In the data rows, zero lies at 4.5, halfway between 4 and 5.
Two rows play each game, the first against the second. How much does the first row win by? 10 is about a draw, 20 a big win and 0 a big loss. Wins can go round in a circle: one row can beat a second, the second a third and the third the first. Each row has two weighted sums of its numbers, A and B, taken from their middle values. A row wins by its A times the other's B, less its B times the other's A.
c(6, 6, 4, 6, 5, 7, 4, 7, 6, 3, 4, 5, 5, 6, 5, 7)
c(5, 4, 5, 4, 5, 1, 5, 4, 4, 5, 5, 5, 4, 3, 6, 4) -> 14
c(6, 5, 6, 5, 7, 4, 6, 2, 5, 3, 6, 4, 5, 5, 6, 6)
c(3, 3, 4, 2, 4, 3, 6, 3, 3, 4, 2, 4, 5, 4, 7, 4) -> 11
c(5, 5, 5, 4, 6, 6, 6, 3, 3, 6, 4, 4, 5, 4, 7, 4)
c(6, 4, 5, 2, 5, 8, 6, 4, 4, 7, 6, 6, 4, 3, 7, 5) -> 11
c(5, 5, 6, 6, 5, 4, 5, 4, 5, 4, 3, 4, 4, 5, 4, 5)
c(5, 4, 5, 5, 4, 4, 4, 5, 5, 6, 5, 4, 4, 3, 3, 3) -> 11
c(5, 3, 5, 4, 5, 4, 6, 2, 4, 7, 4, 6, 4, 3, 7, 3)
c(5, 3, 5, 4, 6, 5, 7, 2, 6, 6, 5, 6, 5, 5, 6, 2) -> 12
c(3, 5, 4, 3, 7, 5, 6, 2, 5, 4, 4, 5, 3, 6, 7, 4)
c(4, 5, 5, 5, 7, 3, 6, 4, 6, 4, 5, 5, 7, 7, 5, 5) -> 11
c(4, 4, 4, 4, 6, 5, 7, 4, 4, 6, 4, 6, 5, 4, 5, 3)
c(9, 7, 4, 3, 1, 8, 4, 7, 2, 6, 3, 7, 4, 1, 5, 4) -> 14
c(4, 3, 4, 2, 5, 5, 8, 2, 4, 6, 1, 4, 4, 5, 8, 1)
c(4, 5, 5, 6, 4, 4, 3, 4, 6, 3, 5, 4, 4, 4, 4, 6) -> 12
c(4, 3, 2, 3, 4, 4, 7, 6, 2, 5, 3, 3, 7, 5, 6, 2)
c(4, 6, 5, 6, 3, 5, 2, 5, 5, 5, 8, 6, 3, 4, 3, 6) -> 7
c(1, 2, 3, 4, 5, 4, 4, 3, 4, 3, 5, 2, 6, 5, 5, 5)
c(3, 6, 6, 4, 8, 2, 7, 3, 7, 2, 8, 2, 9, 6, 2, 6) -> 12
c(6, 5, 2, 5, 0, 5, 5, 6, 2, 3, 2, 4, 6, 5, 5, 4)
c(3, 3, 5, 4, 8, 3, 8, 2, 5, 5, 3, 4, 6, 7, 5, 3) -> 5
c(6, 6, 5, 5, 3, 8, 4, 7, 6, 5, 5, 5, 3, 3, 4, 3)
c(7, 7, 5, 4, 2, 7, 3, 8, 5, 5, 4, 5, 4, 4, 5, 7) -> 10
c(2, 3, 3, 5, 5, 3, 2, 4, 4, 4, 5, 2, 5, 4, 6, 5)
c(4, 2, 4, 3, 6, 3, 8, 2, 5, 5, 3, 3, 5, 4, 8, 1) -> 12
c(2, 0, 3, 4, 3, 4, 3, 5, 0, 9, 6, 6, 1, 1, 4, 0)
c(6, 6, 3, 3, 2, 4, 4, 8, 4, 3, 3, 1, 8, 4, 5, 6) -> 13
c(4, 3, 5, 5, 7, 4, 3, 2, 2, 7, 6, 5, 4, 3, 5, 2)
c(5, 4, 4, 4, 3, 5, 4, 6, 4, 5, 6, 6, 5, 3, 4, 5) -> 13
c(6, 6, 5, 4, 3, 4, 6, 5, 4, 6, 3, 7, 2, 5, 6, 3)
c(5, 5, 5, 2, 3, 6, 4, 6, 3, 8, 5, 8, 2, 3, 4, 3) -> 15
c(3, 3, 6, 7, 6, 2, 3, 3, 3, 6, 7, 4, 5, 5, 4, 5)
c(3, 4, 3, 4, 3, 4, 5, 4, 3, 6, 3, 3, 6, 4, 5, 4) -> 14
c(4, 3, 6, 1, 6, 6, 6, 5, 2, 8, 4, 7, 3, 3, 6, 1)
c(3, 4, 4, 2, 8, 4, 5, 3, 6, 3, 4, 4, 5, 4, 6, 5) -> 15
c(3, 3, 5, 4, 6, 4, 4, 4, 5, 6, 5, 5, 4, 4, 6, 4)
c(5, 6, 5, 5, 2, 6, 4, 6, 5, 5, 2, 4, 5, 4, 4, 5) -> 10
c(5, 7, 5, 6, 2, 7, 2, 8, 5, 5, 5, 6, 4, 2, 1, 4)
c(3, 4, 6, 5, 7, 3, 4, 2, 6, 3, 6, 4, 4, 4, 3, 6) -> 9
c(3, 4, 5, 5, 7, 1, 5, 3, 8, 3, 3, 3, 7, 6, 6, 5)
c(3, 5, 5, 7, 3, 4, 3, 4, 5, 3, 5, 5, 4, 3, 2, 5) -> 11
c(6, 6, 6, 4, 4, 4, 5, 3, 7, 5, 3, 7, 2, 5, 5, 4)
c(4, 6, 4, 3, 5, 6, 5, 6, 4, 4, 3, 4, 5, 3, 5, 4) -> 10
c(2, 3, 5, 8, 5, 4, 2, 4, 4, 6, 6, 4, 4, 4, 2, 4)
c(7, 7, 6, 5, 3, 6, 2, 8, 7, 3, 5, 6, 4, 4, 2, 7) -> 6
c(7, 5, 1, 5, 3, 5, 5, 7, 4, 4, 3, 4, 5, 4, 5, 3)
c(3, 4, 5, 4, 4, 3, 3, 4, 5, 5, 6, 4, 5, 5, 5, 4) -> 10
c(4, 5, 6, 2, 2, 5, 3, 5, 3, 7, 8, 6, 6, 1, 4, 5)
c(3, 4, 4, 6, 9, 4, 4, 2, 7, 2, 3, 3, 4, 5, 6, 7) -> 7
c(4, 3, 3, 3, 5, 4, 7, 3, 5, 3, 6, 5, 6, 6, 6, 5)
c(5, 5, 5, 5, 4, 6, 4, 5, 7, 3, 4, 6, 4, 5, 4, 7) -> 17
c(8, 9, 5, 5, 2, 5, 4, 8, 7, 4, 3, 6, 4, 5, 4, 4)
c(4, 4, 5, 4, 7, 3, 7, 1, 5, 4, 5, 3, 6, 8, 7, 4) -> 14
c(6, 5, 5, 3, 5, 6, 4, 7, 3, 6, 4, 7, 4, 2, 4, 5)
c(5, 4, 5, 4, 6, 4, 5, 3, 6, 4, 3, 4, 4, 5, 7, 5) -> 9
c(5, 3, 4, 2, 4, 5, 5, 3, 4, 4, 3, 4, 5, 5, 5, 5)
c(4, 2, 4, 4, 3, 4, 3, 7, 2, 6, 7, 3, 4, 5, 4, 3) -> 2
c(5, 5, 5, 4, 4, 5, 3, 6, 5, 5, 4, 6, 4, 2, 5, 4)
c(2, 2, 4, 4, 4, 2, 1, 5, 1, 8, 2, 4, 4, 3, 2, 3) -> 10
c(3, 4, 6, 5, 7, 3, 8, 3, 6, 4, 4, 2, 5, 7, 6, 5)
c(4, 5, 4, 4, 8, 3, 5, 4, 7, 4, 7, 3, 7, 5, 5, 6) -> 13
c(9, 7, 3, 6, 3, 7, 3, 9, 5, 4, 1, 5, 5, 4, 5, 5)
c(2, 3, 5, 5, 5, 3, 2, 2, 6, 5, 8, 4, 4, 6, 0, 3) -> 11
c(4, 4, 3, 4, 5, 4, 3, 5, 6, 1, 4, 1, 7, 7, 5, 7)
c(5, 4, 6, 4, 6, 5, 5, 2, 5, 3, 3, 5, 2, 4, 6, 4) -> 10
c(3, 3, 5, 5, 5, 5, 6, 3, 5, 4, 4, 3, 4, 4, 6, 4)
c(4, 4, 5, 6, 5, 5, 6, 5, 5, 5, 4, 5, 4, 4, 5, 6) -> 10
c(7, 7, 1, 3, 1, 5, 4, 9, 1, 4, 1, 2, 7, 3, 5, 2)
c(7, 6, 5, 5, 2, 5, 5, 4, 4, 4, 2, 7, 3, 6, 5, 3) -> 10
c(4, 3, 4, 2, 4, 5, 7, 5, 1, 8, 3, 8, 2, 3, 6, 1)
c(3, 3, 4, 3, 6, 3, 6, 3, 5, 3, 3, 2, 5, 6, 6, 4) -> 10
c(3, 5, 5, 6, 4, 4, 4, 4, 5, 4, 4, 6, 2, 3, 5, 6)
c(6, 6, 6, 5, 4, 5, 6, 2, 6, 5, 4, 8, 4, 6, 4, 5) -> 8
c(8, 7, 3, 3, 3, 7, 5, 5, 4, 5, 2, 4, 6, 4, 4, 4)
c(2, 3, 5, 8, 8, 2, 3, 3, 8, 1, 6, 2, 5, 6, 4, 8) -> 15
c(6, 5, 3, 6, 2, 5, 4, 6, 4, 6, 6, 4, 5, 4, 3, 4)
c(3, 4, 5, 5, 6, 4, 5, 5, 5, 5, 5, 3, 4, 3, 3, 5) -> 11
c(5, 6, 4, 5, 6, 5, 4, 5, 7, 2, 4, 3, 5, 4, 5, 8)
c(5, 5, 5, 4, 4, 5, 7, 2, 5, 6, 6, 5, 3, 5, 6, 2) -> 11
c(2, 3, 5, 6, 7, 3, 4, 4, 6, 3, 5, 3, 5, 5, 3, 5)
c(4, 5, 6, 3, 5, 4, 6, 2, 6, 4, 4, 1, 4, 6, 5, 5) -> 9
c(6, 1, 4, 6, 5, 5, 5, 4, 2, 7, 5, 4, 5, 5, 4, 0)
c(5, 4, 5, 3, 2, 7, 5, 5, 3, 6, 6, 7, 4, 1, 5, 4) -> 9
c(6, 7, 5, 6, 5, 6, 4, 5, 7, 3, 4, 4, 5, 4, 2, 7)
c(3, 4, 5, 8, 6, 4, 2, 3, 5, 4, 5, 5, 3, 4, 3, 5) -> 15
c(7, 5, 3, 6, 1, 5, 2, 7, 2, 7, 4, 5, 4, 2, 3, 3)
c(6, 6, 3, 5, 4, 4, 5, 6, 5, 2, 5, 2, 6, 5, 5, 6) -> 9
c(4, 4, 5, 6, 6, 5, 4, 4, 4, 5, 6, 6, 4, 4, 4, 6)
c(3, 3, 6, 6, 5, 4, 2, 3, 4, 5, 7, 4, 5, 4, 4, 5) -> 10
c(6, 8, 4, 6, 2, 7, 0, 9, 6, 3, 3, 6, 4, 5, 2, 7)
c(3, 4, 6, 5, 6, 4, 5, 3, 4, 5, 6, 4, 4, 6, 6, 6) -> 14
c(4, 5, 6, 3, 6, 3, 6, 1, 7, 3, 6, 5, 4, 7, 7, 6)
c(3, 4, 4, 5, 3, 5, 4, 3, 5, 4, 6, 4, 4, 4, 6, 5) -> 10
c(5, 4, 6, 3, 2, 5, 5, 4, 5, 4, 6, 5, 4, 6, 4, 6)
c(3, 2, 4, 5, 4, 4, 4, 5, 3, 5, 6, 4, 5, 2, 5, 3) -> 10
c(4, 4, 3, 2, 4, 3, 6, 4, 4, 3, 2, 2, 5, 6, 5, 4)
c(6, 7, 6, 3, 4, 6, 5, 4, 4, 5, 3, 7, 4, 4, 5, 4) -> 13
c(6, 3, 6, 3, 3, 4, 6, 5, 3, 6, 6, 6, 4, 4, 6, 4)
c(3, 3, 5, 3, 5, 6, 6, 3, 1, 9, 4, 7, 5, 1, 5, 2) -> 14
c(4, 5, 6, 3, 6, 6, 5, 4, 2, 6, 8, 5, 4, 6, 5, 4)
c(4, 5, 5, 4, 8, 5, 6, 3, 5, 3, 5, 3, 5, 6, 6, 5) -> 10
c(3, 4, 3, 4, 7, 5, 6, 2, 4, 3, 5, 3, 5, 3, 6, 5)
c(5, 4, 7, 3, 6, 5, 6, 3, 6, 4, 5, 5, 4, 5, 4, 5) -> 13
c(3, 3, 5, 5, 4, 3, 6, 3, 7, 4, 7, 3, 5, 7, 4, 7)
c(2, 1, 3, 7, 7, 3, 5, 4, 3, 5, 6, 4, 5, 5, 3, 5) -> 11
c(5, 4, 3, 3, 2, 6, 5, 7, 1, 7, 5, 4, 6, 3, 6, 4)
c(1, 3, 4, 8, 5, 1, 3, 3, 5, 4, 5, 2, 3, 4, 2, 5) -> 7
c(7, 5, 5, 3, 6, 7, 4, 5, 6, 4, 5, 7, 4, 4, 3, 7)
c(5, 5, 5, 7, 6, 5, 3, 4, 5, 4, 4, 6, 4, 4, 3, 6) -> 11
c(6, 5, 3, 4, 4, 5, 5, 3, 5, 0, 2, 0, 5, 9, 6, 8)
c(4, 6, 7, 4, 6, 3, 5, 2, 5, 4, 7, 4, 5, 5, 7, 7) -> 10
c(2, 3, 4, 4, 6, 2, 4, 3, 5, 3, 4, 3, 6, 6, 6, 6)
c(3, 6, 6, 3, 6, 3, 4, 3, 7, 2, 5, 4, 7, 5, 4, 8) -> 16
c(5, 6, 5, 5, 4, 7, 3, 7, 5, 5, 4, 8, 3, 3, 4, 5)
c(7, 8, 4, 3, 2, 6, 4, 7, 4, 3, 4, 5, 5, 6, 4, 5) -> 10
c(6, 7, 4, 4, 5, 6, 3, 7, 4, 1, 4, 2, 6, 6, 5, 6)
c(6, 5, 4, 3, 3, 7, 5, 7, 4, 3, 4, 4, 4, 5, 4, 7) -> 9
c(5, 5, 6, 1, 5, 3, 6, 2, 6, 5, 7, 7, 5, 5, 5, 5)
c(6, 6, 2, 3, 3, 3, 5, 5, 3, 3, 2, 2, 7, 6, 5, 6) -> 9
c(4, 4, 4, 3, 3, 5, 6, 5, 3, 5, 4, 2, 5, 4, 5, 2)
c(6, 7, 6, 6, 5, 6, 3, 5, 6, 2, 2, 7, 2, 6, 2, 6) -> 10
c(4, 7, 6, 5, 6, 6, 4, 5, 8, 3, 4, 5, 3, 6, 3, 7)
c(5, 6, 2, 3, 1, 4, 3, 8, 3, 6, 1, 4, 6, 2, 2, 4) -> 6
c(5, 5, 6, 3, 5, 4, 5, 3, 6, 5, 4, 5, 4, 6, 6, 3)
c(6, 6, 2, 4, 1, 5, 4, 8, 3, 4, 4, 3, 5, 4, 4, 4) -> 10
c(7, 7, 3, 4, 1, 6, 4, 9, 2, 5, 3, 6, 5, 5, 5, 4)
c(6, 5, 5, 6, 3, 7, 4, 5, 8, 2, 3, 5, 4, 6, 4, 6) -> 7
c(5, 3, 4, 4, 7, 6, 7, 5, 5, 5, 4, 4, 7, 4, 6, 3)
c(5, 4, 5, 3, 6, 4, 5, 2, 5, 6, 2, 6, 2, 5, 6, 3) -> 6
c(5, 5, 5, 5, 5, 4, 5, 3, 4, 4, 1, 5, 4, 3, 7, 4)
c(4, 3, 3, 6, 4, 3, 5, 4, 1, 7, 4, 4, 4, 2, 5, 2) -> 8
c(3, 3, 5, 3, 6, 5, 7, 2, 3, 6, 3, 4, 6, 7, 7, 3)
c(4, 3, 4, 6, 5, 4, 7, 2, 6, 5, 2, 5, 5, 7, 7, 2) -> 13
c(5, 4, 6, 3, 5, 5, 6, 3, 4, 6, 6, 6, 6, 3, 6, 4)
c(7, 3, 4, 3, 1, 5, 4, 5, 1, 6, 3, 4, 6, 3, 4, 2) -> 11
c(4, 2, 5, 5, 5, 4, 4, 4, 2, 7, 7, 5, 3, 2, 4, 2)
c(4, 3, 5, 3, 6, 3, 7, 4, 3, 7, 7, 5, 6, 5, 6, 3) -> 16
c(1, 2, 4, 8, 7, 3, 3, 3, 7, 5, 6, 3, 4, 4, 1, 4)
c(5, 7, 4, 6, 3, 4, 4, 6, 4, 2, 3, 1, 5, 6, 3, 5) -> 9
c(4, 3, 4, 5, 4, 4, 4, 3, 3, 5, 4, 4, 5, 3, 4, 3)
c(3, 6, 5, 6, 6, 3, 4, 4, 7, 4, 5, 4, 5, 4, 4, 5) -> 11
c(6, 4, 6, 1, 4, 7, 7, 4, 3, 7, 6, 6, 4, 4, 6, 4)
c(5, 7, 7, 2, 6, 5, 7, 4, 3, 5, 8, 5, 6, 4, 3, 7) -> 10
c(2, 3, 2, 5, 4, 3, 7, 4, 5, 2, 3, 0, 7, 7, 6, 4)
c(5, 5, 4, 4, 2, 6, 5, 6, 2, 5, 4, 4, 5, 4, 5, 4) -> 10
c(4, 5, 5, 6, 4, 3, 6, 4, 8, 2, 5, 3, 4, 5, 5, 7)
c(5, 5, 4, 5, 5, 4, 5, 5, 7, 3, 4, 4, 4, 6, 4, 7) -> 12
c(5, 4, 4, 4, 5, 4, 5, 4, 3, 3, 4, 3, 5, 6, 7, 4)
c(6, 4, 5, 5, 5, 5, 6, 3, 5, 5, 3, 7, 5, 5, 5, 3) -> 12
c(3, 3, 4, 4, 7, 3, 5, 5, 4, 6, 6, 3, 3, 4, 4, 3)
c(3, 4, 5, 3, 6, 5, 7, 2, 6, 5, 5, 5, 4, 4, 7, 3) -> 15
c(8, 6, 3, 3, 1, 7, 4, 7, 3, 5, 3, 5, 4, 4, 6, 4)
c(8, 8, 5, 6, 1, 6, 5, 5, 7, 2, 5, 9, 3, 5, 4, 8) -> 10
c(3, 4, 4, 3, 5, 4, 5, 4, 5, 6, 6, 4, 5, 5, 5, 4)
c(7, 6, 5, 4, 4, 7, 3, 6, 5, 5, 5, 9, 2, 4, 3, 4) -> 9
c(4, 6, 4, 6, 5, 4, 4, 3, 7, 3, 5, 3, 3, 5, 5, 6)
c(2, 5, 5, 8, 4, 4, 0, 6, 8, 4, 5, 4, 2, 4, 2, 4) -> 9
c(8, 9, 3, 6, 0, 6, 3, 8, 3, 4, 3, 4, 6, 6, 4, 5)
c(6, 5, 5, 5, 5, 6, 4, 3, 5, 4, 4, 5, 2, 7, 4, 7) -> 12
c(1, 4, 5, 8, 5, 4, 1, 3, 7, 3, 6, 1, 3, 5, 1, 8)
c(4, 3, 4, 5, 5, 4, 6, 4, 3, 4, 4, 3, 5, 4, 5, 4) -> 10
c(3, 4, 6, 7, 7, 3, 4, 5, 6, 3, 6, 4, 2, 5, 3, 4)
c(2, 3, 4, 5, 4, 3, 4, 3, 5, 5, 6, 4, 6, 4, 5, 4) -> 8
c(2, 3, 3, 7, 7, 4, 4, 6, 5, 5, 8, 4, 7, 4, 1, 6)
c(6, 5, 4, 5, 4, 4, 6, 6, 3, 3, 3, 4, 6, 5, 6, 5) -> 10
c(4, 5, 3, 6, 6, 1, 6, 4, 7, 0, 5, 0, 7, 6, 6, 5)
c(6, 5, 5, 4, 5, 6, 3, 5, 4, 7, 7, 5, 3, 5, 6, 3) -> 18
c(9, 8, 2, 4, 1, 9, 3, 9, 3, 4, 1, 7, 7, 4, 4, 3)
c(9, 7, 3, 4, 2, 6, 2, 9, 2, 5, 2, 5, 6, 3, 5, 5) -> 6
c(3, 4, 5, 5, 4, 2, 2, 4, 6, 3, 9, 5, 4, 5, 2, 8)
c(4, 5, 6, 3, 5, 4, 7, 6, 5, 6, 7, 5, 7, 4, 4, 4) -> 10
c(5, 3, 5, 5, 5, 5, 4, 4, 3, 5, 6, 6, 4, 6, 4, 6)
c(5, 4, 5, 7, 7, 5, 5, 3, 7, 3, 5, 6, 4, 5, 3, 6) -> 10
c(4, 5, 4, 8, 5, 3, 3, 4, 6, 3, 6, 4, 3, 6, 2, 5)
c(7, 7, 4, 4, 4, 5, 4, 6, 7, 2, 3, 4, 6, 4, 5, 6) -> 4
c(2, 1, 3, 5, 7, 3, 3, 5, 2, 8, 6, 6, 4, 3, 2, 2)
c(3, 2, 5, 6, 5, 2, 2, 3, 4, 4, 5, 4, 3, 5, 2, 6) -> 5
c(3, 4, 4, 4, 6, 2, 4, 4, 6, 1, 6, 3, 5, 6, 4, 5)
c(6, 6, 5, 5, 5, 8, 5, 5, 6, 5, 3, 7, 4, 5, 4, 5) -> 10
c(7, 7, 4, 5, 2, 5, 3, 8, 6, 2, 3, 5, 5, 5, 4, 6)
c(7, 7, 5, 5, 4, 6, 3, 6, 6, 5, 5, 7, 3, 5, 3, 4) -> 13
c(4, 5, 3, 3, 4, 5, 6, 4, 2, 3, 4, 5, 6, 7, 6, 5)
c(5, 5, 4, 4, 4, 5, 5, 4, 5, 5, 3, 4, 5, 5, 6, 3) -> 11
c(2, 2, 4, 4, 4, 3, 5, 3, 3, 4, 4, 1, 5, 5, 4, 3)
c(6, 6, 6, 4, 4, 6, 3, 4, 4, 4, 5, 7, 2, 2, 3, 6) -> 10
c(5, 3, 6, 4, 5, 5, 5, 3, 4, 5, 2, 5, 3, 4, 7, 1)
c(5, 4, 4, 4, 5, 4, 5, 4, 5, 2, 3, 4, 4, 5, 6, 7) -> 10
c(3, 3, 4, 4, 5, 2, 6, 4, 3, 3, 5, 2, 6, 6, 8, 4)
c(8, 7, 5, 4, 4, 6, 4, 7, 5, 4, 4, 7, 3, 5, 5, 5) -> 7
